W =
[[18.2, 9.3, 64.3, -58.7, 16.1, 25.4, -0.6, -25.7, -8.3],
 [9.3, 64.3, -58.7, 16.1, 25.4, -0.6, -25.7, -8.3, 75.0],
 [-29.2, 18.4, -3.3, 18.2, 9.3, 64.3, -58.7, 16.1, 25.4],
 [64.3, -58.7, 16.1, 25.4, -0.6, -25.7, -8.3, 75.0, -37.0],
 [45.1, -32.0, 35.9, 7.3, -12.8, -29.2, 18.4, -3.3, 18.2],
 [18.4, -3.3, 18.2, 9.3, 64.3, -58.7, 16.1, 25.4, -0.6],
 [-3.3, 18.2, 9.3, 64.3, -58.7, 16.1, 25.4, -0.6, -25.7],
 [-12.8, -29.2, 18.4, -3.3, 18.2, 9.3, 64.3, -58.7, 16.1],
 [35.9, 7.3, -12.8, -29.2, 18.4, -3.3, 18.2, 9.3, 64.3],
 [68.4, -31.5, 45.1, -32.0, 35.9, 7.3, -12.8, -29.2, 18.4],
 [-32.0, 35.9, 7.3, -12.8, -29.2, 18.4, -3.3, 18.2, 9.3],
 [7.3, -12.8, -29.2, 18.4, -3.3, 18.2, 9.3, 64.3, -58.7],
 [-31.5, 45.1, -32.0, 35.9, 7.3, -12.8, -29.2, 18.4, -3.3]]
Rows and columns are counted from 0.
(0, 0) => 18.2
(1, 3) => 16.1
(4, 2) => 35.9
(3, 0) => 64.3
(5, 4) => 64.3
(8, 5) => -3.3
(11, 6) => 9.3
(6, 3) => 64.3
(3, 6) => -8.3
(5, 0) => 18.4
(4, 1) => -32.0
(11, 8) => -58.7
(4, 7) => -3.3
(10, 6) => -3.3
(1, 5) => -0.6
(3, 4) => -0.6
(8, 4) => 18.4
(9, 0) => 68.4
(12, 1) => 45.1
(8, 6) => 18.2
(12, 7) => 18.4
(11, 4) => -3.3
(11, 2) => -29.2
(2, 3) => 18.2
(2, 7) => 16.1
(5, 1) => -3.3
(12, 5) => -12.8
(7, 1) => -29.2
(0, 1) => 9.3
(12, 4) => 7.3
(2, 8) => 25.4
(10, 5) => 18.4
(9, 3) => -32.0
(10, 0) => -32.0
(1, 8) => 75.0

A = ((621, 179, 102, 99, 459, 879, 88, 92, 90, 367, 93, 882, 830, 837, 83, 455), (231, 236, 418, 420, 297, 790, 412, 429, 417, 172, 359, 791, 713, 749, 425, 272), (212, 788, 866, 866, 423, 216, 876, 866, 872, 512, 878, 210, 166, 210, 876, 430), (253, 648, 734, 734, 186, 673, 724, 729, 731, 277, 727, 677, 522, 607, 731, 191), (360, 313, 415, 414, 102, 867, 398, 412, 414, 14, 385, 872, 745, 802, 413, 90), (724, 638, 510, 506, 174, 416, 500, 500, 501, 266, 565, 415, 474, 456, 503, 178), (126, 689, 799, 800, 317, 550, 794, 795, 802, 395, 793, 547, 411, 495, 804, 325), (755, 314, 158, 157, 678, 405, 160, 154, 157, 582, 185, 408, 489, 416, 160, 663), (313, 341, 504, 507, 167, 839, 491, 511, 502, 108, 449, 839, 727, 780, 506, 158))
A[0, -16] -> 621
A[4, 8] -> 414
A[3, -4] -> 522
A[-6, -3] -> 607
A[:, -9] -> [92, 429, 866, 729, 412, 500, 795, 154, 511]
A[-9, -4] -> 830
A[4] -> [360, 313, 415, 414, 102, 867, 398, 412, 414, 14, 385, 872, 745, 802, 413, 90]
A[:, -5] -> [882, 791, 210, 677, 872, 415, 547, 408, 839]
A[4, -6] -> 385
A[-4, -11] -> 416
A[3, -16] -> 253
A[-6, 5] -> 673
A[-1] -> [313, 341, 504, 507, 167, 839, 491, 511, 502, 108, 449, 839, 727, 780, 506, 158]
A[0, 7] -> 92
A[-6, -12] -> 186
A[2, -9] -> 866
A[:, 0] -> [621, 231, 212, 253, 360, 724, 126, 755, 313]
A[:, 15] -> [455, 272, 430, 191, 90, 178, 325, 663, 158]
A[1, -2] -> 425
A[-7] -> [212, 788, 866, 866, 423, 216, 876, 866, 872, 512, 878, 210, 166, 210, 876, 430]
A[0, 5] -> 879
A[8, -8] -> 502
A[-7, 12] -> 166
A[-8, 2] -> 418
A[5, 3] -> 506
A[:, 6] -> [88, 412, 876, 724, 398, 500, 794, 160, 491]
A[-4] -> [724, 638, 510, 506, 174, 416, 500, 500, 501, 266, 565, 415, 474, 456, 503, 178]
A[-4, 15] -> 178
A[3, 6] -> 724
A[1, -12] -> 297
A[4, 11] -> 872
A[-3, -2] -> 804
A[2, 2] -> 866
A[-9, 14] -> 83
A[8, 7] -> 511
A[8, 13] -> 780
A[7, 15] -> 663
A[-7, 8] -> 872
A[1, 8] -> 417
